A single turn carries every row of the set below to another of its rows. Some are shown first; where does it send the rows asked next?
tup: [ 74  16 -30   5  24  -4  17  16  -1  25 -30  17  17 -71   2]
dep: [ 33 -37  11 -44   4  -3   8   5 -35  41 -26 -32  55 -45  20]
nog: [ 28   1  10 -59  26  37  21  31  24  17 -15 -21 -30 -73  -7]
dofeb: [ 10  -1 -24  30  16 -31  17  14  15 -36 -33   4  -1 -54  -9]
daf: [-59 -19 -14 -35  32  -6  26   0  17  28   6 -15   7 -72   7]
zelo: [-58  -8 -34 -17  32 -34   3 -15  -5  18 -15  -6 -25 -61  -8]
momob: [ 52  -6 -25  16  14  24  10  26 -45  25 -20  26  13 -72  -8]
fim: [  0  -6 -26 -25  17 -15  -2 -20 -14 -20 -46 -26 -40 -19 -44]
Golil: [-53 -17 -29 -10  34  11  21 -42  -9  17  -8 -25  -2 -64  -7]
Bogoz: [-12 -11 -18  24  18  29 -11  29 -20   5 -19  12  37 -78   4]
kage: [-46 -26  -4 -15  24 -15  40 -16  16  11   6 -27  16 -41  21]
gom: [ 57  -2 -23  -8  23  13 -26  14 -46  58 -18  -1  25 -57   3]
ruf: [-62  -4 -18 -54  21 -10  20  -2   0  31 -10   9  -9 -43  12]
sedat: [ 73   4 -14 -13  21 -16  22   7  15  25 -50 -15 -20 -38 -40]
per: [-54 -16  -5  12  16  17  35 -23  -3  21 -25  -1  14 -36   7]
guge: [ 28 -31  39 -18  19  13   0  36   8  21   2 -53  -6 -43  14]
vok: [ 46 -26 -20 -10  16  23 -15   6 -69  38 -18 -12 -12 -46 -30]
mip: [ 62  -5 -20  18  15 -14  31  30  -7   3 -37  14 -19 -61 -34]
pepo: [ 30 -34   4 -74  17 -11  16   4  -4  37 -38 -53  15 -65 -25]
Balol: [ 40  -2  -9 -46   1 -32  24  18 -20  19 -38  20  42 -50  37]
lazu: [ 36   0 -17 -77  13 -41  33  17  11  15 -51   0   2 -69  -9]
zis: [-61  -6  -9   7  14 -26  16   2   0  21 -31  17  -9 -30   5]
meze: [ 54 -23 -14  -9  17 -14   4  10 -31  19 -37 -23 -41 -35 -56]
faz: [-50 -10  -7 -33  13 -22  33 -20  -2  14  -8  -3   1 -11  24]
Lefov: [ 37  27 -18 -65  21   8  12  10 -12  -2  -7  15 -32 -51  34]
somer: [ 39  -6  11 -24  14 -16  -9  17 -29   3   9 -17  -8 -21  53]
butaf: [ 56 -14  -5 -28  20   1 -22   6 -29  58 -39 -33 -12 -25 -36]
Fef: [-23 -16 -20 -30  18  46 -30  -5 -48  23 -32 -16  -2 -43 -32]

guge turns into somer
faz turns into ruf
And these:
mip turns into meze
fim turns into Fef
Balol turns into lazu
sedat turns into butaf
Golil turns into per

A single turn carries every row of the set below to another of its rows. Some are shown first; where does it send the rows asked next?
T: [ -21  -21  -35  -58  -28  -28   -7   -8    6   31   -7   14  -47   15
  -46 -119  -23   42   34  -25  -15    9   21  -71   26   10  -25  -28
   32   -1   17]
U: [ 34 -63   8 -35 -69 -47  -6 -28 -28  45  30 -45  14 -11  28 -15 -17  52
  55 -24  21 -14   0 -43  26  42   7  -5 -10 -15   9]
A: [-17 -75   1 -52  -7 -55   4 -33   4  60  40 -49   4 -10  19 -40  -7  67
   3  72  15  16  11 -36  11   1  -1 -28 -25  27   8]
M: [ -1 -13 -42 -50  13 -24 -13  26 -37  52  14 -17 -13  50 -34 -90  17   6
  17 -20 -45   3  16 -43 -31  -4 -40 -44  36  18 -27]
Y: [ 41 -29  44 -19  11 -44 -11 -12 -43  67  46 -59  17  29  38 -56  29  -7
  22 -12 -25 -25 -17 -48 -35   1   4 -54  17  -5   4]
H: [ 32 -61  13 -35 -70 -48  -4 -29 -22  42  31 -42   9 -12  29 -17 -18  51
  57 -24  23 -12  -1 -46  30  42   5  -7 -12 -18  12]
R: [ 35 -62  13 -34 -68 -47  -8 -31 -24  44  30 -45  12  -9  28 -18 -13  53
  60 -23  24 -13  -2 -39  27  42   7  -7  -6 -19  13]
J: [-23  -6 -37 -46   0 -32  14  21  -6  31   9   2 -45  37 -23 -98   0  -2
  11 -26 -38  13  -1 -68  -8  -3 -51 -52  15   1 -10]
P: [-20 -74   9 -49  -9 -54   3 -42  18  56  38 -46  -5  -9  21 -47  -4  65
  10  73  22  18   6 -34  18   0  -5 -34 -21  18  18]
N: [  -7  -27  -57  -63  -22  -24  -15   11  -31   48   -2   -2  -16   19
  -53 -102  -24   51   22  -21  -33    3   41  -64    1    9  -13  -10
   27   24  -13]
S: [ 18 -25  24 -20  -2 -52  27   8 -41  54  41 -46   4  10  45 -46  -2 -15
  -9 -21 -40 -18 -23 -81 -25   3  -1 -47 -22  -1  -8]
C: [   4  -27  -30  -58  -14  -21  -42  -14  -12   50   -1   -5  -22   33
  -56 -119    2   52   52  -15  -13    0   36  -41    4    5  -14  -25
   62    9   12]
X: [-13 -77   8 -50  -4 -52  -7 -41   8  63  41 -52   5  -5  16 -44   2  68
  13  74  21  14  11 -25  10   0  -1 -32 -13  25  13]
D: [ 18 -22  54 -15  -2 -50  14 -22  -6  44  42 -39 -20  17  48 -68  16 -18
  18 -19 -14 -16 -37 -71  -7   1 -10 -65   1 -28  24]
K: [  -5  -10  -16  -44   13  -24  -20    1   -1   40   12   -8  -39   54
  -30 -111   30    2   40  -18  -21    6    0  -37  -14   -6  -50  -61
   52   -6    5]

Y turns into D
A turns into X
And these:
N turns into C
M turns into K
R turns into H

A single turn carries every row of the set below to another of its rows. Some are shown first; where does it send the rows asked next?
sona: [ -1 -45   0  32  21 -15 -19  -7  10  -7 -39  34]
ravip: [-37 -16  43   2  22 -16  -8  -4  51 -25  -6   2]
tubi: [ -4  31  -1 -10 -11 -45 -14  10  31  12  51 -34]
sed: [ 37 -23 -15  48   6 -19 -19   1  31 -12  -4  32]
dituz: [ 28   7 -57   2   0 -31  -3  -1  37  11  -2  14]
gupu: [ -9 -31 -15  20  -8 -13 -42  14  40  -7 -11  44]
Sepun: [ 36  -8  28  40  22 -32  -9   3  40 -30  -2  -7]
teg: [ -6   8  -2   4  27 -61  20 -19  30  19  15 -39]
Fimat: [  8   7 -50 -29 -27 -12 -16  27   5  13  -3  19]
Pana: [  2 -26   4   5  13 -42  51  -5  37  -1 -11  -4]
sadaf: [ 14  26  30   9  21 -31   2  -8 -15   3  26 -52]
Gato: [-25  24 -22   9  19 -35 -22   0  -6  57  29 -19]
nibom: [  6   3  39   7 -12  -8 -47  37  28 -34  15   1]
veg: [-35  -2  27 -15  32 -38   7 -12 -20  15 -11 -42]
Bala: [  4   3   3   2 -19 -29   7  18  68 -13  34   5]
Mobo: [-28  27 -17   6  17 -30 -30   2 -13  55  29 -18]
Lani: [ 59  17 -32  17   9 -15   7  -3  -8   0  -4   0]
beg: [ -6  22 -23 -18 -14   3 -58  21  27  -6  12  20]
Neteg: [ 12   8  10  23  48   0 -30 -27   4 -20 -26   3]
dami: [-34  26  -9   7  23 -27 -34  -1  -8  52  27 -17]
Lif: [-38  20  31  -2  30 -33 -32 -12  26  -4  23 -38]
leza: [ 13 -43 -31  13 -15 -24  -3  17   4  10 -25  37]
kosug: [ 30   6  44  29  16 -13  17  -2  21 -27  18 -15]
zit: [ 26  -7 -15  13  38 -15   9 -23 -16   4 -43   1]
num: [-18  27 -19  17  22 -33 -17  -3  -9  54  32 -20]
kanul: [-15 -31   9 -31 -30 -27 -10  51  -1  -3 -21   9]
sav: [ 18 -22  46   5   3 -10  -3  27 -31 -20 -25 -10]
vid: [ -7 -37   1   6 -14   4 -34  26 -18  -4 -27  36]
girul: [ 29  -4  12  -9 -31 -20  40  33  -3  -3  19  -6]
pipob: [ 50  -2  10   9 -29 -27   1  46   4 -14  13  -4]
nube: [-35  20  -6   7  29 -26 -33  -5 -15  51  20 -21]
Gero: [-51   4  -6 -34  -1 -48 -10   8  29  23  13 -26]
rapuv: [  0  10  -9 -24 -11 -49  24  15 -15  29  20 -39]
Pup: [-27  26  -2  16  33 -25 -28  -7 -18  47  21 -24]
mut: [ 16 -42  -3   3   4 -52  31  16  13   3 -38   0]
lutez: [-17  23 -14  16  29 -33 -16  -7 -17  56  23 -23]
lasu: [ 30 -14 -12  21 -30  -1 -34  33   2  -8  10  35]
nas: [-24  24  -7  18  35 -30 -20 -10 -14  51  20 -24]
buso: [-13 -23  48  -9  10  -5  24  10 -21 -14 -22 -10]
patid: [ 15 -15  17  40   5   7 -50   9   9 -24  -2  28]
ziper: [-32  21  28 -31  -9 -21 -25  21 -19   7  26 -36]
nilav: [-10   9  18  -5  24  19 -45   0 -26 -15 -28   6]
Bif: [ 38 -31   2  33  -3  -1 -13  14 -28  -7 -19  24]
gomib: [-40  -1  -7 -23  13   4 -53   3  17  -6 -27  22]
kesa: [-37 -23   8 -38 -25 -24  15  31  25   1  -5  10]
geki: [-13   8  48 -12 -22   7 -20  34  10 -26  26  -2]
zas: [  2 -19  -9   5 -11 -48 -14  25  71 -11   2  14]
Kuv: [-30 -38  29   1  22 -32 -19  10  38 -19 -39   7]

Gero turns into tubi
zit turns into Neteg
And these:
vid turns into gupu
kosug turns into buso
nas turns into Pup
Kuv turns into nibom

A single turn carries every row of the set below to another of its rows. Some are shown first; where does it send the rows asked next?
fiket: [-11 -43 -42   3  13 -30  -3 -14 -24   5  34 -18   0  39  38 -20 -37]
zuvu: [ -4   5 -24 -24  54 -26  -7 -42  -8 -38  21   7  55   8   0  30  32]
por: [-10  22 -68 -62  38  27 -34 -10 -41   7  -8  30  50  43   2  24  32]
gif: [ -1  12 -81 -28  43  38   5 -33  -6 -19  15  16  58  35  31   8  13]
bunam: [-31   6 -44 -15  -8 -28 -39  -5   7  52  58  13  37  54  35  18   5]
ges: [-64 -21 -69 -58 -21  -6 -10  32 -31 -12  10 -28  31  26 -17  30 -18]
kelo: [  8  18 -35 -37  35 -19  -5 -47 -13 -30  35 -18  59  13  -1  39  27]
reraz: [-19  16 -72 -57  39  26 -37  -7 -43  15 -18  23  49  47   4  22  30]
nez: [  2 -29 -40 -20  36  -6 -43 -14 -17 -41  43  30  58  48 -17  42  12]
vipud: [-21  30 -30  -6  11 -46   9 -43 -13  -3  46  -1  36  50 -40  40   5]
bome: [-65 -19 -62 -57 -16 -14  -4  28 -25 -10   8 -36  37  28 -17  38 -18]
Supen: [-34  26 -10  -5   8 -57   0 -19   9  -4  34   8  37  46 -33  38  12]
fazi: [-29  12 -50  -6   2 -43   1 -13  21  32  17  -6   6  98   6   7 -11]
Puv: [-10 -38 -42  10  22 -24   0 -12 -23   6  40 -21  13  43  42 -20 -35]
dalog: [-35   4 -46 -38 -60 -11 -41  12 -19 -42 -27 -13  40  36  13   3  -3]
Vog: [-69 -24 -65 -52 -15 -15 -10  27 -32  -5  15 -35  35  27 -19  30 -17]
zabe: [-47   2 -22 -39   8 -41  -4 -14 -59  20 -11 -20  19  -2  22 -23  -5]
rogom: [-65 -38 -27 -30  -9 -11 -27 -32 -41 -34 -26  -2   5  19  16  -3   2]
Gul: [-12  16 -70 -62  43  22 -32 -15 -37   9 -17  29  48  51  10  28  30]
nimif: [-24 -16 -55  -2  11 -24 -27 -33 -27  12 -13 -16 -35  65  29  20   4]
fata: [ 11  25  -3   5   3 -41 -37 -10 -16   6  13  36  68  48 -14  -2  -1]
veval: [-29   4 -41 -20 -11 -29 -34  -9  13  51  52  10  33  55  45  20  -1]
nufo: [-13 -38 -38   8  18 -18   5 -15 -24   2  35 -18   6  38  48 -15 -39]
kebaz: [  5   9 -73 -32  10  21   6  26 -37 -16 -26  -9  47  62 -27  -3 -30]
Retum: [-15  31 -73 -24 -26  46  -3   9   8   2  -9  -3  62  46   4  14 -14]
lon: [-51   1 -23 -47   5 -41   2 -15 -56   9 -14 -16  22  -2  23 -21 -10]
tagop: [  6  26   0   2  -2 -45 -31 -15 -12   5  15  43  63  52  -9   1  -4]
fupu: [-30 -25 -47 -12  23  -7 -16 -33 -16  18 -16 -15 -24  65  45  -6   0]
veku: [ -5 -36 -45 -15  36  -2 -49  -9 -23 -43  30  29  60  48 -13  41  12]
Lek: [ -2 -34 -34 -12  36  -2 -45 -14 -18 -43  29  31  56  48 -12  49  13]
Diza: [ -4   6 -71 -26  13  13   7  26 -40  -7 -31 -15  48  66 -28  -5 -34]
Diga: [  0  25 -74 -43  18  31   5 -40 -20 -34  27   5  68  35  29  -5  10]
Div: [-46   2 -28 -45  -4 -37  -5  -8 -59  14 -15 -17  11  -3  19 -22 -10]
gim: [ -4  12 -72 -26  12  20  14  20 -38 -11 -28  -7  46  70 -28   3 -34]
kip: [-46  -4 -37 -36 -51  -9 -24   9  -7 -36 -30 -12  56  25 -15   8 -16]
sifi: [-57 -22 -42 -15 -23 -21 -34 -28 -52 -38 -24  12  -8  41  18  -5  -2]
Novi: [-14  29 -62 -21 -41  52 -10   7 -15 -20   7  -9  52  43  17  11 -10]
Sur: [-30   2 -43 -20  -8 -34 -35 -13   6  54  59  13  23  53  35  17   2]
Sib: [ 17  26  -3   0   3 -46 -33 -16 -14  10  21  36  55  51 -14   0  -2]
zav: [-19  18 -66 -15   8 -63  -6 -35   3  25  14  -7   5  92  -2  17  -4]

Diza turns into Vog
fazi turns into Supen
nufo turns into veval
And these:
dalog turns into sifi
ges turns into Div

A single turn carries every row of the set below to another of its rows. Some are shown first; where does it send the rows asked next?
tez: [  3  26 -12  23 -18  43 -13  16 -26  29   7 -18  -7]
goba: [-11   6  46   2  11 -36 -29 -28 -34 -21 -36 -10  16]
gagun: [-24  -6  26  -2  21 -43 -25 -34 -18 -17 -32 -11   0]
vede: [ 50  14  19  17 -28 -31  20   5  13  -4 -28   9 -18]
saza: [ 30  12 -25 -43  -6 -23  39  31   0 -40  -5   8  26]
Fomo: [-13  20 -16 -45 -20   6 -22 -41   1   8   6  21  22]
Zufa: [ 30  11 -30 -54  -5 -13  30  22  -3 -50  -3   2  24]
Tir: [ 33  15 -24 -34 -17 -28  38  20 -12 -53  11  -1  33]
Kesat: [-21  13  34  -3  15 -33 -31 -36 -24 -28 -38  -5  16]
dig: [ -9  -6  34   0  17 -34 -28 -36 -17 -28 -41  -3  10]
fifu: [  9  -6  -2 -29 -37   2 -19  26 -73 -29 -30 -32  -7]
bati: [ 12  32 -19  20  -6  44  -8  14 -38  18   4 -13 -19]
mase: [ -3  21 -20  32 -25  37  -6  20 -18  20   6  -3 -18]
zib: [  1  16 -11  29 -21  45 -10  25 -27  13   9 -14 -15]
sefoz: [ 21  18 -25 -44 -19 -19  43  30 -12 -50  -1   4  22]

tez turns into sefoz
bati turns into Tir
And these:
fifu turns into vede
goba turns into mase
zib turns into saza

